In the data rows, the value 128 means zero.
Here are some points:
[113 147 148 106 141 133  76 156 139 147 139 134 142 142 122 100 128 117
 152 171  94 134 134  85]
[101 154 169  86 160 105  76 125 103 132  98 116 162 115 132 111  72 125
 124 146 131 116 150 147]
[136  70  49 177 122 104 163  60 126 132 137 169  99 151 138 120 192 132
 167 103 134 157 121 173]
[255 102 100 149 111  50 223  86 141 119 228 102  89 165 174 156 193  70
 123  12 166  97  80 110]
[ 43 132  77  95 140 150  36 178 148 164 147 166 135 216  92  99 217 103
 217 218  53 178 176 105]
[173 151 133  90 155  80  62 143 115 136 187 113 188 187 183 109 155  84
 163 121  73 124 139 107]
[ 79 191 255  94 157 174 102 165 111 103  41  83 152  16  97 136   0 180
   8 176 151  89 136 135]
[102 147 192 113 133 146  67 110  74 116  87 132 108  72 123 113  29 155
  94 152 166 107 148 138]
[178  77 100 162 104 124 213 101 150 127 145  85  61 104 117 148 168 147
  93  65 161 133  88 154]
[103 119  73 143 120 143  80 147 153 160 167 179 121 195 125 100 227  81
 216 137  89 101 154  91]
[ 80 138 126 134 117 122 101 130 147 122 121 164 121 147 109 118 159 115
 167 166 126 136 135 113]
[  6 142 123 101 129 177  51 213 180 153  90 134 156 172  57  92 158 130
 161 220  61 183 182 117]
[203  95 118 174 115 102 195  70 115 105 117 119 115  93 163 157 122 139
  87  89 179 110  84 157]
[205 176 200  85 149  84  70 109  66 121 180 114 159 122 211  94  61 123
 112 109 117  66 128  82]
[134 146 136 123 124 128 159 132 119 118 146 115 125 114 141 137 118 136
  94 110 140 106 129 123]
[  0 116  77 130 100 225  86 179 174 156  51 174 114 117  34 116 169 176
 162 243  99 177 178 119]
[137 120 148 134 113 115 208 159 184 115 136  66 127 105  90 179 122 123
  71  71 127 130  85 155]
[ 61 162 138 110 127 161  45 152 113 133 105 165 143 131 121  90 128 124
 154 220 118 130 165  93]
[149 190 140  81 174 102   0 134  50 144 166 177 185 197 190  58 129  65
 224 180 119  91 144  59]
[100 120 159 169 119 149 196 135 166 106  81 110  90  48  85 157  73 148
  72 138 173 128 110 161]
[126  59  67 203  84 171 255 135 196 132 111 127  64  92  61 186 150 163
 104  90 164 162 101 175]
[118 163 191  99 152 114  53 135 104 123 108 118 162 112 123 114  69 130
  96 147 143 121 137 123]
[113  76  41 159 108 139 124 120 166 147 133 154 102 169 120 124 243 111
 194 126 109 175 132 130]
[168 119 160 119 127  73 151 103 113 107 126  88 132 117 131 136  74 125
  88  73 138 140 128 175]
[ 47 123 111 103 138 140 111 144 139 138  66 116 126 127  64 131 102 165
 113 163  93 212 167 176]
[ 31 106  73 137 114 172 114 155 181 132 111 142 105 161  68 139 194 143
 167 191  78 178 172 129]
[ 89 198 185  31 189  93   0 161 120 153 134 103 213 194 131  67  86  90
 164 195  39 119 174  84]
[224 128 121 129 145  76 120 104  85 126 200 131 162 173 182 116 163  79
 153  77 131  88 107 118]
[142 162 179  97 147 154 109 129 113 121  97 113 130  91 134 113  37 159
  60 144 142 112 149 123]
[  0 203 229  63 152 252  11 210 119 137   0 136 165  20  49  99   0 217
  30 255 109 131 203 109]
[ 49 172 167 111 108 194  83 165 145 148  98 136 155 112 119  99 124 131
 153 180 123 116 159  98]
[163 120 168 170 113 175 202  80 117 102  91 129  93  23 160 152  73 160
  48  98 215  94  95 131]
[253 112 166 158 113  56 217  54  98  73 189  93 116  74 191 180 100 104
  80   0 213  73  67 145]
[147 177 161 103 158 129  37  96  52 118 102 162 154 129 188  91  53 146
 134 170 136 103 161  99]
[ 64  81  94 161 117 160 180 103 103 124  78 144 104  86 110 139 112 181
 121 154 145 174 135 190]
[119  65  68 158 106 103 195 111 141 122 118 132 110 135  95 157 168 155
 175 119 117 191 119 182]
[121 184 158  73 168  84  22 100  73 152 132 135  87 180 158  71  84 102
 158 176  88 173 192 128]
[186 144 223 150 121 140 172  99 108  98 106  89 114   7 161 156   7 165
  12 100 209  68 102 125]
[ 65  70  56 164  98 183 195 156 216 141 127 167  99 155  60 156 228 150
 133 128 111 166 132 156]
[200 135 173 123 139 113 133 117  83 123 129 128 145  95 183 131  94 119
 119 117 187  77  98 113]
Then 16 other points, each followed by its number:
[193 102 120 142 110  72 175 116 152  97 191 135 117 142 131 163 167  86
 125  34 154  99  87 121] 0
[ 46 165 153  99 137 173  53 158 116 133  88 131 149 122  99  86  97 137
 140 203 112 129 173 103] 1
[125  73  99 208  84 155 205  92 155 104  98 175  52  94  97 178 151 142
 132  98 216 114  96 157] 2
[ 73 169 172  82 165 124  42 180 131 159 122  98 223 165 102  93  99 107
 122 199  62 169 184 120] 3
[113  67  56 189  94 180 227 152 192 130 121 155  73 117 106 189 225 152
 137  97 148 141 103 137] 4
[135  99  83 136 126 115 146 126 155 125 165 139 109 163 119 142 188 130
 165 107 106 146  98 153] 5
[111 109 106 138 121 160 117 122 127 120 126 147 116 135 141 120 153 109
 157 165 122 120 134 118] 6
[165  64  73 165 114  93 240 104 154 119 141  95 131 124  99 167 176 130
 118  52 133 127  98 209] 7
[126 205 255  62 190  99  60 118  57  99  61  93 179  57 149 104   0 166
  28 166 157  97 155 132] 8
[184 104 150 140 147  83 201  75 123 112 145  92 108 108 114 168  97 134
  79  43 157 123  93 164] 9
[188  26   2 212 144 126 255  61 165 122 161 156  42 147 123 176 246 152
 152  46 175 128  84 177] 10
[ 82 144 141  93 151 113 111 120  96 136  88  98 159 122  91 125  78 137
 113 147 121 173 151 168] 11
[ 49 122 174 144 102 165 230 146 162 112  46  81 122  32  46 189  50 186
  30 150 151 151 113 159] 12
[100 132 143 153 129 149 126  94  77 120 101 183 110  85 135 128 120 125
 155 141 184 106 127 124] 13
[187 131 195 139 118  93 191 108 128 102 168  84 114  12 120 208  57 133
  55  49 193  88  67 141] 14
[ 77 111 133 129 130 136 180 137 169 115  71  85 118  79  64 142  77 183
  59 139 126 166 137 223] 15
Which three of these numbered points are nearest to each point below, ignoring the 3 directions in which the first points spread most? Their numbers follow each, nearest first.
[130  96  92 143 126  88 152  90 132 114 137 139 121 162 107 144 191 107
 163 108 128 170 117 158] > 8 9 11
[ 82 148 121  95 153 175  23 133  90 143  82 161 145 152 122  73 108 182
 162 214  85 169 195 122] > 10 1 6
[175  31  57 223  64 142 255 125 244  91 165 127  26 105  69 213 255 137
 100  26 182 116  50 170] > 0 4 5
[113 136 140 129 134 116  97 141 143 118 124 123 138 127 116 120 113 122
 117 136 104 124 117 122] > 5 0 1
[110 136 110  92 149 133  45 176 123 149 169 143 189 185 140 105 146 111
 169 157  70 148 137  95] > 5 0 1
[221 114 124 154 137 102 134  59  46 107 161 165 122 134 203 122 131 103
 160  63 178  87  97 115] > 13 2 6
[ 64 144 141 135 142 195  69 146 106 145  80 172 145 111 122 116 103 146
 144 202 117 115 162 118] > 6 1 13
[161  37   0 217  98 118 209  77 162 102 129 140  56 122 113 173 221 156
 139  57 169 174 119 191] > 10 1 8
[  0  62   2 161  73 255 198 240 255 196  55 150  85 153   0 156 255 184
 162 223  43 230 155 120] > 4 5 1
[202 172 172 117 159  89 116 104  81 125 182 105 167 141 188  94  92 101
 132  94 126 109  79 121] > 5 1 9
[  0 122  95 113 125 179 112 157 170 146   4 135 129 102  42 124 134 177
 122 205  88 207 185 171] > 8 11 7
[117 134 139 140 127 143 118  81  96 115 104 184 107  97 141 118 114 128
 153 167 173 109 142 118] > 13 2 6
[139 150 170  93 175  86  92 109  48 131 133 100 164 148 134 121  68 110
 127 119 128 142 126 148] > 11 9 8
[177  79  63 164 109  67 216 121 177 143 197 103 106 178 105 170 229  69
 255  28 112 146  96 157] > 14 12 9
[190  75  17 162 132  81 143  55 113 148 192 196  92 225 163 125 255  90
 224  81  89 183 139 153] > 10 8 6
[182  65  89 184  95  87 255  94 168  99 147  77  69  97  60 192 175 135
  86  16 156 153  70 195] > 9 5 7
[173  70  46 133 144  56 128  95 107 132 175 131 131 214 138 116 205  91
 209  67 103 178 119 166] > 11 9 8
[227  85  83 177 118  91 210  49  63 104 150 150  82 117 169 149 169 136
 129  40 190 106  83 169] > 10 13 6
[183 103 142 168 114 108 149  59 121 109 126 184  75 126 154 136 143 112
 151  87 211  88 103 144] > 2 13 6
[ 59  78 104 171  85 215 255 182 200 109  47  98  78  22  59 184 132 210
  40 145 145 156 104 159] > 4 5 1
[105 168 222 101 128 152 166 158 121 106  60  76 154  16 104 159   0 167
   6 134 163  87 101 134] > 12 0 5
[247 125 161 173 119  75 147  49  82  80 161 149 125 100 204 136 107  85
 118  49 215  55  89 124] > 2 13 6
[184  92 118 167 117 111 153  57 110 115 140 165  90 125 155 151 131 111
 147  93 195  92 100 139] > 2 13 6
[195 162 198 113 134 132 159 118 104 119  93  77 136  65 147 151  30 150
  40 107 174  85  88 148] > 5 1 7
[209 107  79 141 119  89  79  89 111 127 220 206 106 215 200  94 251  49
 240 108 133  85 114  92] > 2 6 13
[179 124 146 157 124 139 136  87 133 110 159 173 111  97 169 142 129 114
 131 106 194  70  99 100] > 2 6 4
[ 95 119  87 124 110 112 153 189 192 144 169  96 129 184  84 150 211 100
 133 101  65 183 122 146] > 3 12 0
[ 31 117 132 133 110 165 127 135 121 140  31 152 113  74  66 118  87 200
  97 192 142 188 187 197] > 8 11 1
[255 160 216 126 185   7 100  12   0  89 200 128 167 134 255 112  56  55
 120  25 210  44  61 120] > 13 1 2
[101 123 188 131 114 164 171 158 167 106  85  76 131  54  61 173  44 163
  34 129 204 119 105 146] > 0 12 14
[104 150  91  92 129 114 110 181 158 153 143 101 136 175 110 122 181 136
 132 125  53 190 146 127] > 3 5 15
[255 165 241  77 159  22  96 111  82 105 208  49 179  96 202 136  33  56
  58  28 156  59  61 120] > 14 3 0
[100 113 146 125 116 158 193 170 176 128 118  71 143  97  97 152 100 150
 151 118 109 135 118 130] > 12 5 14
[158  85  74 210  86 128 175 103 152 129 155 183  88 134 140 158 202 132
 166 119 173 101 100 113] > 2 6 4
[157 154  78 113 142 119  36 115  82 162 191 185 162 208 205  67 189  86
 218 168  92 102 148  66] > 6 4 1
[194 155 124  91 173  68   7  91  50 153 169 151 200 241 220  73 149  65
 225 144  94 128 156 105] > 8 1 6
[  0 192 196  32 156 211   0 240 138 150  16  83 189  75  45  65   0 186
  84 255  20 180 224  98] > 3 7 15
[136 126  90 112 153  82  83 161 140 161 191 152 174 224 159 114 227  77
 205 128  57 142 137 110] > 5 12 7
[134 169 175  70 136 101  62 159 127 141 153 103 168 147 113 145  99  90
 137 138  82 133 138  50] > 14 12 0
[145 139 126  85 155  57  84 102  91 129 147 107 151 167 141 113 125  96
 143 102  97 167 144 156] > 11 15 9
[158 149 188 116 131 100 134 133 126 115 158 104 142 114 148 127  91  85
  96  91 155  89 103 101] > 0 1 12
[ 78 157  69  95 151 112  56 171 141 172 136 143 159 211 111  82 199 105
 201 181  40 184 181 122] > 8 7 15
[158 175 183 101 154 114  21  86  53 105 143 183 145 136 187  84  92  85
 161 179 174  76 156  87] > 2 13 6
[156  59  33 180  85 102 183  93 157 130 178 161  85 184 101 138 255 106
 209  68 148 149 104 144] > 1 6 5
[179 166 199 117 160  72 104 109  83 116 147  98 148 112 141 124  58 105
  87 105 153  93 119 126] > 9 5 1
[ 88 122 157 145 113 195 181 108 130 115  48 137  92  34 135 138  49 185
  52 153 166 116 123 152] > 6 1 4
[173  65  71 144  81  36 218 100 146 123 157 111 114 176 100 178 215  97
 146  40 126 153  95 186] > 7 11 9
[138  81  24 142 113 104 195 163 200 148 192  91  90 242  83 154 255 106
 172  86  42 200 126 137] > 3 9 12
[  0 121 154 126 128 189 154 191 172 131  40  94 128  76  34 157  83 179
  71 182  93 167 148 169] > 12 7 9
[226 168 224 107 155  56 122  63  36 123 113 113 159  67 173 125   2 124
  47  76 205  70 108 149] > 8 11 9
[192 226 209  43 197  98   0 109  22 132 161 166 182 164 250  43  40  45
 156 184 134  56 168  59] > 6 1 13
[176 137 117  98 138  59 106  96 108 120 166 112 151 192 136 129 188  86
 167  87 107 135 129 134] > 8 9 7
[ 46 143  84 110 144 137  51 155 129 154 122 154 159 201 103  88 181  81
 198 204  51 157 170 105] > 1 6 5
[201 143 151 129 138  95 148  94 100 111 180 119 143 123 177 132 116  90
 128  73 144  83  96  91] > 1 6 4
[121 122 173 149 109 159 164 134 123 114  94  98 161  69 114 142  69 163
  76 134 162 109  97 126] > 1 5 6
[184 131 147 127 114 112 137 119 126 124 165 120 126 124 146 146 114 108
 114  97 142 106  96 127] > 5 1 0
[142 163 223 123 129 157 130 118 111  95  96 112 114  51 151 129  18 147
  53 164 162  43 128  77] > 6 4 1
[ 72  84  66 152  99 141 179 157 189 135 126 167  96 127  61 149 198 132
 130 143 128 158 131 140] > 0 1 5
[214 103  98 167 117 102 150  49  78 108 170 164 113 139 181 117 166  91
 173  26 165 111  99 141] > 13 1 2
[ 28 149 136  91 147 151  64 178 160 151  96 110 146 147  64 112 109 144
 133 190  57 168 174 132] > 9 12 15
[234 127  79 106 129  56 142  96  94 134 233 151 131 226 197  97 233  62
 209  66 105 111 121  85] > 1 5 4
[ 54 178 162  84 138 156  43 158 118 145 101 138 144 116 122  91  82 129
 126 207 114 126 155  95] > 1 6 5
[128 111 151 169 115 157 128  88 120 109  94 168 120  67 130 139 112 151
 132 148 219  99 111 130] > 2 13 6
[255 129 164 147 141  31 171  51  59 113 216 122 137 131 226 137 122  62
 138   7 197  40  57 124] > 1 6 5
[122 190 148 123 151 139   5 119  74 143 127 183 170 148 194  73  92  92
 178 203 106 104 167  91] > 6 13 2
[175 152 218 113 156 132  91  63  34 109  81 141 148  53 208  86   0 157
  72 154 211  81 142 138] > 13 6 10
[223 116 135 163 104  92 183  98 120 101 191 159 139 154 192 152 123  87
 143  50 185  61  77  87] > 4 6 1
[ 99  53  10 159 107 114 182 150 204 150 169 139  91 217  71 153 255 114
 188  84  87 217 124 159] > 9 5 15
[116 105 123 160 106 166 217 135 160 100 103  98  73  68  99 142 114 182
  58 102 186 130 108 159] > 1 5 6
[118 138 151 116 143 113 109 135 120 108 122 117 138 128 132  70 103 112
 125 135 139 135 136 142] > 1 5 8
